500 stands for zero in the data rows.
Here are some points:
[484. 511. 465. 443. 387. 439. 442. 627. 591. 534. 447. 535. 547. 392. 436.
 645.]
[533. 593. 585. 358. 538. 471. 655. 550. 458. 469. 670. 488. 401. 493. 480.
 564.]
[684. 450. 409. 588. 568. 526. 417. 417. 507. 607. 392. 716. 643. 789. 572.
 586.]
[390. 507. 423. 479. 258. 501. 381. 458. 475. 494. 429. 388. 518. 413. 450.
 547.]
[657. 463. 448. 590. 399. 452. 430. 500. 505. 327. 639. 487. 467. 423. 501.
 556.]
[559. 479. 417. 603. 639. 521. 640. 544. 394. 400. 441. 588. 396. 476. 532.
 558.]
[358. 475. 422. 630. 625. 492. 450. 412. 508. 591. 435. 582. 597. 551. 604.
 517.]
[529. 569. 482. 564. 662. 568. 564. 522. 492. 633. 470. 520. 393. 777. 609.
 532.]
[459. 473. 501. 554. 537. 471. 658. 500. 484. 447. 497. 475. 629. 217. 601.
 685.]
[580. 512. 502. 358. 469. 394. 604. 577. 480. 542. 473. 551. 629. 424. 508.
 416.]
[445. 433. 391. 568. 517. 495. 501. 645. 499. 519. 528. 496. 512. 443. 415.
 423.]
[520. 496. 350. 559. 618. 582. 476. 538. 496. 494. 447. 601. 489. 595. 401.
 371.]
[332. 482. 550. 489. 415. 459. 580. 378. 584. 554. 287. 719. 510. 752. 398.
 561.]
[289. 561. 464. 457. 484. 439. 545. 467. 567. 552. 393. 423. 379. 545. 354.
 585.]
[664. 540. 429. 369. 520. 498. 523. 517. 375. 453. 627. 371. 440. 270. 731.
 694.]
[630. 466. 577. 595. 658. 526. 410. 526. 518. 574. 458. 612. 555. 618. 585.
 516.]
[715. 464. 401. 644. 433. 608. 322. 381. 432. 518. 448. 533. 534. 593. 602.
 426.]
[461. 497. 445. 467. 614. 362. 640. 675. 588. 622. 507. 488. 557. 362. 475.
 577.]
[534. 394. 534. 524. 531. 531. 461. 592. 537. 562. 553. 429. 501. 431. 447.
 485.]
[545. 512. 428. 469. 517. 473. 467. 423. 437. 581. 433. 458. 534. 524. 654.
 463.]
[279. 442. 623. 509. 519. 495. 395. 511. 466. 512. 515. 617. 485. 585. 435.
 311.]
[693. 541. 606. 353. 405. 332. 619. 570. 476. 412. 546. 480. 517. 446. 521.
 444.]
[541. 514. 685. 439. 468. 518. 465. 423. 565. 402. 538. 465. 451. 469. 407.
 384.]
[567. 474. 404. 450. 536. 473. 582. 560. 568. 565. 495. 376. 668. 480. 474.
 513.]
[424. 520. 545. 436. 495. 520. 414. 498. 507. 578. 421. 487. 339. 439. 399.
 451.]
[332. 588. 516. 426. 399. 416. 556. 765. 560. 450. 653. 533. 542. 587. 545.
 627.]
Then 12 other points, each followed by its number:
[586. 511. 592. 376. 469. 389. 648. 534. 512. 430. 545. 382. 535. 513. 540.
 546.] 0
[603. 530. 562. 394. 397. 377. 571. 492. 506. 391. 537. 431. 457. 447. 485.
 591.] 1
[539. 464. 373. 496. 630. 546. 551. 548. 526. 513. 381. 611. 457. 550. 404.
 329.] 2
[437. 462. 515. 536. 388. 430. 498. 501. 557. 357. 660. 501. 567. 525. 548.
 600.] 3
[372. 442. 554. 529. 496. 456. 560. 400. 551. 421. 548. 377. 463. 431. 440.
 560.] 4
[626. 550. 469. 399. 589. 461. 714. 525. 387. 483. 614. 341. 470. 384. 630.
 718.] 5
[676. 533. 531. 550. 465. 456. 509. 442. 568. 381. 568. 385. 485. 473. 460.
 533.] 6
[280. 475. 472. 461. 515. 576. 362. 554. 486. 515. 448. 654. 505. 378. 389.
 207.] 7
[673. 459. 399. 615. 534. 546. 378. 527. 456. 592. 524. 457. 519. 466. 644.
 455.] 8
[587. 508. 710. 602. 366. 537. 495. 481. 510. 360. 600. 370. 421. 594. 442.
 439.] 9
[523. 476. 539. 434. 479. 488. 592. 483. 562. 398. 509. 415. 606. 417. 392.
 635.] 10
[684. 462. 467. 670. 435. 505. 550. 497. 358. 388. 560. 376. 578. 260. 618.
 611.] 11
Which of these numbered points is nearest to each point below, looking only along the 4 directions in which the first points spread most? Its number follows each.
[656. 505. 377. 607. 534. 542. 354. 543. 430. 594. 554. 611. 448. 483. 633.
 463.] > 8
[657. 547. 482. 432. 617. 457. 732. 540. 474. 461. 556. 303. 414. 427. 622.
 712.] > 5
[580. 564. 511. 354. 545. 455. 572. 547. 540. 425. 616. 458. 362. 586. 443.
 486.] > 0
[634. 490. 553. 558. 475. 419. 576. 562. 683. 392. 504. 600. 519. 662. 424.
 584.] > 2
[460. 444. 549. 591. 559. 588. 705. 493. 390. 414. 502. 682. 405. 557. 549.
 599.] > 2
[681. 434. 433. 526. 386. 495. 522. 513. 529. 402. 597. 490. 545. 542. 498.
 499.] > 6
[522. 516. 550. 564. 366. 437. 460. 525. 511. 304. 669. 476. 408. 536. 477.
 565.] > 6
Now 12 new points, numbered from 0 again:
[336. 444. 542. 605. 667. 603. 347. 402. 481. 605. 494. 463. 452. 564. 525.
 301.] 0
[577. 505. 396. 431. 659. 481. 570. 626. 572. 619. 555. 594. 500. 360. 419.
 568.] 1
[445. 510. 521. 449. 578. 377. 687. 656. 439. 435. 571. 448. 439. 344. 635.
 718.] 2
[460. 554. 630. 580. 484. 490. 571. 505. 579. 363. 492. 672. 347. 747. 421.
 433.] 3
[649. 426. 367. 549. 425. 492. 395. 564. 484. 490. 567. 546. 585. 389. 500.
 538.] 4
[441. 483. 522. 493. 514. 540. 371. 507. 426. 526. 511. 648. 507. 390. 403.
 216.] 5
[354. 523. 435. 377. 506. 517. 498. 667. 416. 505. 615. 412. 393. 597. 502.
 489.] 6
[528. 507. 397. 397. 429. 510. 504. 432. 519. 621. 432. 492. 345. 511. 416.
 375.] 7
[382. 508. 551. 600. 441. 512. 430. 547. 548. 320. 631. 391. 562. 478. 436.
 571.] 8
[628. 447. 427. 522. 588. 554. 430. 380. 455. 545. 393. 596. 506. 727. 549.
 439.] 9
[547. 469. 542. 613. 590. 582. 331. 400. 441. 569. 436. 541. 484. 578. 575.
 377.] 10
[506. 484. 541. 574. 586. 623. 364. 397. 464. 596. 469. 500. 502. 497. 603.
 396.] 11
The same question for these:
[394. 514. 584. 623. 484. 618. 305. 363. 380. 539. 525. 503. 373. 605. 580.
 368.] > 0
[601. 541. 503. 402. 449. 466. 467. 443. 533. 581. 421. 453. 328. 509. 368.
 434.] > 7
[457. 528. 418. 367. 486. 511. 566. 394. 587. 613. 372. 635. 452. 626. 388.
 451.] > 0
[505. 534. 343. 458. 614. 431. 617. 620. 566. 635. 525. 572. 543. 361. 476.
 586.] > 1
[483. 539. 486. 544. 706. 526. 730. 555. 495. 527. 554. 371. 495. 237. 588.
 650.] > 2
[211. 539. 554. 281. 455. 495. 579. 498. 546. 572. 411. 627. 402. 736. 426.
 555.] > 3
[336. 499. 621. 554. 650. 542. 593. 475. 648. 490. 570. 348. 411. 504. 357.
 479.] > 6
